0: [4 5 5 6 3 4 6 3 5 5 5 6 6 1 7 4 6 6 5 6 5 3 4 7 5 2 5 6 2 5 4 4 5 4 4 2 4
 4]
1: [5 6 4 4 5 4 5 4 5 4 5 4 5 3 2 2 6 7 4 5 4 7 7 3 5 4 6 3 6 6 6 3 6 7 5 4 7
 5]
2: [6 6 4 3 6 6 5 7 2 5 5 4 8 3 0 3 9 7 4 8 4 8 9 7 6 8 7 3 4 5 3 3 6 7 7 5 7
 9]
3: [2 6 4 4 4 5 4 7 3 4 5 4 4 4 5 5 3 2 3 5 6 3 3 5 3 6 5 4 3 4 2 3 5 4 4 3 5
 4]
4: [4 1 7 1 2 5 3 7 5 7 6 3 4 4 5 4 4 5 5 1 4 7 2 3 4 3 4 5 4 5 5 8 3 3 3 8 7
 3]
5: [6 9 6 5 6 5 2 0 6 1 4 4 4 7 7 3 3 1 7 7 4 0 5 4 4 3 6 8 2 2 5 4 1 0 6 7 2
 5]
6: [6 6 2 3 5 3 4 8 3 3 8 2 7 6 1 3 7 8 2 6 1 5 8 2 7 7 6 6 5 4 6 5 4 5 6 4 8
 9]
7: [3 3 4 7 4 4 3 5 5 6 3 7 6 3 3 5 6 5 4 8 4 4 6 8 5 5 3 3 7 7 2 2 7 6 6 3 3
 3]
8: [4 5 6 5 4 4 6 5 4 4 4 6 5 3 6 5 2 3 5 6 5 3 3 5 3 5 5 3 6 5 4 5 6 2 4 5 3
 4]
9: [4 4 7 5 5 7 1 0 6 4 1 7 5 5 4 3 4 0 6 5 4 3 4 6 2 5 5 3 5 2 4 4 3 4 6 8 3
 2]
10: [3 6 7 6 3 1 7 7 4 5 8 6 5 6 7 6 3 4 4 2 4 3 0 3 4 5 5 8 3 3 7 5 3 2 3 3 5
 4]
11: [4 5 7 5 3 5 8 2 4 5 4 6 4 3 8 5 3 2 7 4 6 2 1 4 3 4 5 5 3 3 5 5 5 4 3 4 5
 2]

[1 2 7 5 4 6 4 7 4 8 4 5 4 4 6 5 6 7 6 5 5 9 4 9 3 4 3 5 4 7 3 4 5 8 1 7 7
 3] 4 7
[0 2 6 5 3 5 6 6 5 8 4 5 2 6 7 5 5 3 5 1 5 8 0 6 5 5 3 4 2 4 7 6 2 5 1 5 3
 3] 4 11
[8 9 4 4 5 3 5 3 3 0 6 4 5 5 6 6 0 3 6 5 5 0 5 2 4 3 5 6 4 2 3 6 6 0 6 6 4
 5] 5 8
[2 3 3 3 3 5 2 6 6 7 1 6 3 4 2 5 2 3 3 1 6 6 1 4 4 7 4 0 4 4 2 3 5 6 4 4 2
 4] 3 8
[3 5 4 6 5 5 1 4 7 4 2 3 2 8 6 5 3 2 5 5 4 4 4 6 3 4 2 4 6 4 5 4 4 3 5 6 1
 3] 9 8
[7 4 2 2 4 2 7 6 3 3 6 3 3 3 4 3 1 8 3 2 5 7 5 0 7 3 5 4 7 6 5 6 6 5 3 4 7
 5] 1 4
[5 1 3 5 6 7 5 5 4 7 3 4 3 2 1 4 8 6 4 4 5 9 7 6 5 6 3 1 7 7 5 2 6 9 4 3 7
 4] 1 7
[4 6 5 8 3 0 7 5 8 4 5 5 7 6 4 5 6 4 2 4 5 3 6 6 5 3 3 5 7 2 6 4 6 1 7 2 1
 5] 8 0
[3 3 7 4 2 3 7 4 4 6 5 8 5 2 7 7 3 1 4 2 7 1 1 4 3 5 4 4 2 3 3 4 5 3 2 3 6
 1] 11 8
[3 6 5 6 5 6 1 4 8 5 2 3 1 8 5 6 3 2 5 4 5 4 4 6 4 2 2 5 5 4 5 5 4 3 4 6 1
 3] 9 8
[5 4 4 8 5 5 3 1 6 4 3 7 4 5 7 6 4 3 5 7 5 0 5 7 4 2 2 7 3 5 4 2 6 5 4 3 0
 2] 0 7
[5 3 6 5 3 5 7 2 6 4 2 6 2 3 7 6 1 1 7 4 6 3 1 2 4 3 3 3 4 5 6 6 2 3 4 5 0
 3] 11 8
[0 2 6 6 3 6 5 6 6 8 4 5 3 6 6 4 4 4 5 1 5 7 0 6 6 6 4 6 3 4 6 6 2 5 2 4 3
 3] 4 10
[6 7 4 4 7 4 8 6 2 3 5 3 6 3 3 5 6 8 6 6 5 9 7 5 4 6 5 2 6 7 5 4 7 8 4 4 7
 8] 1 2
